Which row each row swaps with, under one turn or mirror:
fal: [-16  -4   5  19  -2  -3  26   3   9 -10  -8  10   8   5 -12 -14  16  -9]
fomog: [  3  -1  -9   4  11   0   6  -2  -6   8  12  -9  25 -10  -6 -16 -26  27]
bov: [  4   5 -17   6 -14  12  14 -15 -20  18   9 -13  -6  -7  -1  20  -5  -3]
rov: [ 11  21   8  19   1  -1 -26   2   3  -4   2  15  -2   8   1  -3  -5  -9]
kemu: [ -3  -9   3  15  -3   3  -5   3   7  -3  -1   1  29  -7   6 -19 -31   0]
Sepud: [ -2  -9 -17  28  -1 -12  10   6 -33   7  12   8  14   0 -10   3  -7   4]
zer: [ 11   0 -16 -10   9  12 -11   5  -2 -12   5 -18  14   5  -2  -7 -36   3]
netin: [  3   7   4  27   4 -24   6  16   1   3  12  -4  11  14  -5   6 -30  -5]
pab: [ -8 -13  17 -11  -3 -16   8   0  17   7   0  13  -8   2 -14  15   7   0]
daf: [ 26  -9   9   2   4  10 -10   1   6   5  14  27  10   3 -18 -13   0   5]
Balu: [ 26 -12 -18   1  18  10 -20 -11   1   0   6 -13 -14   2  -2   5  11  13]
Logot: [  9 -16 -21   3  13 -19  13   3  20  -5  -3 -29  -2  -1  -6  18  -4   6]
Nav: [ 15  -7 -18   5  17  -6 -13   5  -2  -4   7 -18  21  11   7  -6 -27  18]
rar: [-13  -8   1 -16  11  -1  -3  14 -27   4   5 -15  12  17   2   6 -11   7]
sazi: [-12   7 -13   3   0   3  15   5  43   4   3   3  11  -1  -3  -5   3   7]
moza: [  8 -13  -5 -18   1  -6  16  -5 -18  21  27   1  14  -4   4   7 -10   1]
zum: [  2 -24 -11   4   9  10  11   3  34   2   3 -14   4   7 -10 -19  -2  10]
zofer: [ 20  12 -11   2   0  -7  -1  -4 -14  -4  12 -10   6  -2   4 -11 -41   2]
rina: [  0 -12   5   8 -17   0   9   4   5  -1  -2  24 -12  -8   7  -9  17 -10]
Mes: [ 17   6 -21  -3  -3  -1  16  -3  38  -1  11  -6 -17   7  -2  -2  -5  -5]
Tokim: [ 20 -13  -7   5  15  -4  15   4 -10 -16   6   9  17 -12  13 -24  -8   8]
sapo: [-15   2 -20  15  -1   4   7   6 -37   3   6 -15  -7   8  -2 -10   4  -8]
zit: [ 18  -6  -2  -3  -2   3   5  -1  40  -1  10  12  -5   5 -16   0 -17  -5]
Butu: [ 10 -11   0   8  -7 -15  25  -5  -5   0   0  12 -11 -15  -6  -4  24 -12]
foz: [  4  -1  -4  14   1 -17  -5   0  45  -2   2   7  -2   8  -6   1 -11   6]
Pizi: [ -2  11 -34  -1  -8 -12   2 -11   7  21   5 -11 -16  13  -3   7   9  -1]
Rup: [-11 -28 -15  15   3   7  16 -10 -27   5   3 -10  15  -3  -3  -5  -2  10]
tife: [ 18  26  10   1   0  -3  26   3  -7  -2  -1  -6  -6   5 -17  -7  13  -8]
bufo: [-10   1 -22  -6   2  25 -27  -2   5  -8  -9  -7   4  -2  -6  -2   0   3]
Pov: [ -9   8   4   4  -9  -9  -7   6   6   3   1  10 -33   8  -4   1   2 -13]
luf: [  1   2  -1  -2   3  11  26   1   6 -12 -10  10 -13  -9 -17  10  21  -6]
Mokuv: [ -7  -2 -21  12   3 -14  19   9   5 -14 -11  -3  -4  -2 -18   0  26  -1]
talup: [ 23  20  -4  -2  -1 -33   5  -4 -20   6   3   2   8   4  -3 -12  -4   1]
lasit: [-24  21   2 -19   0  -7  10   4   9  -1  -1  -8 -10   4 -18 -10   1  -7]
Sosob: [ -4 -16 -10   1   2  14  -2   5 -33  -2   1 -12 -11   2  -1 -24   3   9]
Sugi: [-23  -6 -23  22   0  11   7  -2  19  -2   7   4 -19   3  -3 -17 -10   3]
bepo: [ -1   0  -5  11   4  20  12   3 -39   1  10   3   4   4 -12   5 -14   3]
lik: [  1  17  14  16   4 -20 -12   4  -9   0   2 -10   0   8  -4  14 -26  -6]
kulo: [ 24  -7   4  -7  12  13  -7   7  -6  -6   1  -5  20  -9  14  -9 -16  14]
mos: [ -7  -1   2   9  -1  19  -5   2  34   7   4   4 -18   5 -12  -5 -10   7]
Zonat: [ 21 -12  -7  -2  16 -10   8   3  14   5   7 -22 -10  11  -1  26  10   4]
bigo: [ 24 -15  -7 -15   9  -7  -3   5 -31   2   9  -9  -6   2  13   1   1   4]

kemu swaps with zum
Tokim swaps with Sugi
pab swaps with rar
Pizi swaps with talup
foz swaps with Nav
tife swaps with bov

Which row each row swaps with, under one turn or mirror:
sare: [  3  -6 -23  12  -8  -1   6 -18   5  -7  -9  29  21  -6   3   0  -3  -3
   3 -18 -12   2   8]
rofek: [ -4  20   6   1   3   4 -12 -19 -20  -6  -3  -7   3   7  -6  -7   5   1
  13 -51 -35  -4   5]
nevop: [ -5  30 -16   9  -5  -9 -11 -20   9  14  11   3   3   4 -14   7  24  11
  -9 -20 -11  -6 -28]
lelis: [-18  12  11  -8   8  -5 -12  -8   0   2 -24 -20   6   1 -15  -6  -6 -16
  27   2 -14  15  17]
vume: [  0  28 -12   4  -5 -12 -12 -23  11  23  15   3   3  -9 -11   5  20   2
 -12 -13 -16  -4 -29]
fot: [  4  18  -3   0   5 -15 -24 -15  15  27  17  -1  23  -1 -15  -3  17 -16
   7 -12 -20  14  -8]
rokig: [ -6  13 -25  17  -7   1 -21  -3   5  -6 -10  -7  -3   9  -6   7   8   7
 -14 -30 -11 -18 -18]
Risim: [  6  13  27 -10 -20 -20  -6   9   9 -13  -8   0 -10   5  -8 -13  -2   8
  -7  -4 -11   4 -24]
zir: [-19 -11   2  17  -2  -4 -11   8  -5 -16 -24 -18 -13   8 -10   8   7   0
  -6 -37  -9 -12  -2]
Bili: [-25   1  -8  10   2  -8   2 -30   2   9  13   0 -15   3 -15   3  31  -3
   1   9   5  -2  -9]
dero: [-18   8  21  -8   0  -8   8 -21   2   4 -27 -27   0 -10 -16   8   0 -10
  27 -14 -19   7  12]
Losof: [ 17  -7  16   4   1   3  -6  14  -5   2 -26 -12   5  10  -4 -14   4  -5
   3 -15 -32   4 -27]
Susuk: [ -6   2 -19   2 -29 -11  -6  -1  22  15  -8  13  18  -8 -10  15   7  -6
  10  -5 -16   6  10]
vog: [-13  -8  -5  11  -7   0 -15   1   3 -18 -25 -18  -2  17  -6   7   8   5
  -7 -33  -6 -15  -6]
safu: [ -5  14  19  -8   9 -12   0 -13 -18   5  25 -13   3 -16  -8   5  15  -2
   3   0  -4  25 -17]
kir: [ -6  -1  17  -7  -9 -10  17   0 -14   8   8  11 -28 -20  -4 -12  18   3
   1 -19 -35  -5 -13]
sikos: [-12  30   6 -14 -26 -24   1  -3   7 -12   0  15  -2  -1 -16  -3  -3  12
   2 -12   1   6  -6]
nuva: [ -5  26 -20  17 -11  -7 -14 -16  10   8  14   5   1  -5 -10   6  17   9
 -17 -15  -6  -8 -25]
gepu: [  2  27  10  -3  -1  -4  -9 -18 -21  -9   1  -3   0  -4  -7  -3   3   4
  10 -48 -32  -4   8]
zemo: [-11   8 -14  -4 -31 -21   0  -6  19   6  -6  20  11 -10 -13  15   3  -4
   5  -9 -13   7  14]
vipoz: [-17   4  -5  12  -1   0 -10   2   2 -21 -23 -19  -5   9  -3   6   5   6
  -9 -37  -8 -16 -10]
forur: [ -2  -5  18   0 -11  -9  20   2 -20   1  -3   9 -24 -14  -6 -16  16   4
   7 -25 -35  -4  -6]
todig: [-25 -10 -11  14   2 -15  11  -8   4  25   1   6  -9  -6 -27   2  26   4
  -1   5   2   6  -4]
Biti: [-19 -12  -6  22  -3 -17  10 -10   0  21  12   1  -5  -8 -32  -3  26   2
   1   4   0  10 -11]
kopim: [-13  26   3 -14 -32 -30   2  -7   8  -4   1  16   2   0  -9   6  -1   5
   0  -9  -7   9   7]
zuve: [-17 -21   6  15  -5  -6  -3  16  -7 -11 -17 -16 -11  -4 -13  -1   5   4
  -4 -37 -20 -12   0]
tuk: [-18   4  19  -4   6   2 -21  -6  -2   3 -14 -10   1  12 -10  -4  -4 -16
  22   6 -13  18  17]
puza: [  4  23  22  -8   2 -20   1 -29 -13 -10   6  -1   0  -4  -1  -4   4  11
   6 -40 -21   1   6]
mupes: [  2   2 -12   6 -14  -7  23 -30  -6  -3  -5  30   9  -7   4   1  -3   4
   2 -21 -17   1   3]
Zol: [  4   8  -5   6  -8  -1  14 -10 -16   4  13  31 -13 -11  -8 -17  19   1
   6   7 -26   7 -18]
sube: [  0  -3  26  -8  11 -11  23 -33  14   3 -10 -17   5  -3   4  -5   9 -13
   9 -15 -16   1 -15]
zelu: [-18   5   7  15   6  18 -11 -20 -11   2  -1 -26  -6  21  -5   2  16 -15
  11 -28 -29 -11  -2]
bise: [ -6   3   4   9  -1  10 -10  -6 -14  -6  -5  13  -6  11 -17 -23   1  -8
  22  17 -17  17   7]
bavot: [-21   9  -1  11   8   4  -1 -31  -7  15  15 -18 -19  18  -6   4  29 -11
   5  -7 -16  -5 -11]
bizis: [-14  12  24  -7  -6  -6  18 -23  -3   4 -20 -26  -7 -18 -10   9   6   0
  25 -17 -22   0   7]
gon: [  9 -10  -9  16  -1   2  -6  12  -6  25 -23  -1  16   5 -26 -11   8   0
   9  -9 -22  18 -17]
penit: [  2 -11  11  -4  14  -7  10 -19  21  11 -17 -15  16  -4   3 -10  -1 -23
  12 -11 -19  -1 -15]
gared: [  1 -20   6  -4  -7  -3  -8   0  11  13  -5 -12  21  -9   6  16   8 -18
   7   6 -15  20  -6]
ludib: [  4   5 -10   0  10 -11 -25 -14  17  12   8   4  29   4 -11 -14   7 -17
  15 -13 -16  10   5]
giri: [-17   7   1   9  12  16 -23 -18  -9   3  -2 -15  -7  16   1   3  18 -11
   6 -30 -35 -12   1]
giz: [-10  21  12 -12 -32 -34   1   3   8  -8   6  10   1   3 -12  -4   3  10
  -3 -15  -4  10  -2]
nokez: [-26   0 -10  18  -2 -16   6 -17   2  14  14  -1 -14   0 -25   3  31  -5
   0   3   6   4 -10]
valeg: [ 12 -12  -5  16  -1  -7  -2  12   2  28 -17   4  12  -6 -21 -16  14  -4
   7  -1 -19  18 -17]
Fuda: [  2   3  -5   7   2   4   1  -5 -15   0  11  30 -15   3  -5 -21  12  -5
  20  12 -24   8  -9]
maz: [ 19 -13  18   6   1   5  -7  11  -6   8 -25  -9   6   4  -5 -15   6   2
   7 -15 -34   8 -22]
Mikeb: [ -7   9  -3  -9 -18  -1  29 -13 -18 -22  -4   2   4 -24  -9   3   7   7
  21 -21 -12   1  -7]
Bogur: [ -3   2  -8  -3 -11   5 -16  21 -16 -19   6   0  20   3  -7  -2   1 -10
   9 -31 -15   9  -2]
fidu: [  1  21  -6   1   4 -17 -24 -20  15  29  20   2  14  -5 -10  -4  20  -7
  -2 -12 -19  10 -16]
Tobi: [  6   2  -3   1 -12  -3  13  -7 -12   6  13  31 -10 -13 -10 -23  20   5
  11  -1 -29   3 -17]
femiv: [ -8   7  -1   8   4  17 -15 -17 -18   2  -8 -14  -1  17  -3   0   8 -13
  13 -39 -39  -8   2]
gemul: [ -9   5  10  -3 -18  -2  27 -18 -12 -20  -8  -1   2 -26  -9   8   8  -1
  26 -14 -21  -2  -4]
dobot: [-23 -18   6   7  -5  -7   6  14  -2  -5 -26 -13 -13   4 -14   2   9   5
  -2 -35 -15 -14   3]
mefi: [  1 -16   1   4 -15  -5  -5   0  16  10 -12  -3  26 -13  -1  20   9 -15
  11   6 -19  15  -8]
Levo: [ 19   2  22   1  -2  -8  -3  13   0  -4 -19  -7  -3  15  -3 -13   0   6
   3 -13 -20   4 -34]
Lora: [-28   3 -10  15   3  -6   3 -27   1  14  16  -1  -9  12 -10   4  31  -9
  -2   8  -1   7  -7]
rinu: [-18   5  12   2  13   1 -18  -5  -6   0 -13 -13   3   0 -15 -14  -3 -10
  26   4 -13  20  20]

giz swaps with rinu
lelis swaps with kopim
gemul swaps with mefi
Fuda swaps with Levo
bise swaps with Risim
fidu swaps with rofek
sube swaps with sare
puza swaps with ludib
gon swaps with kir

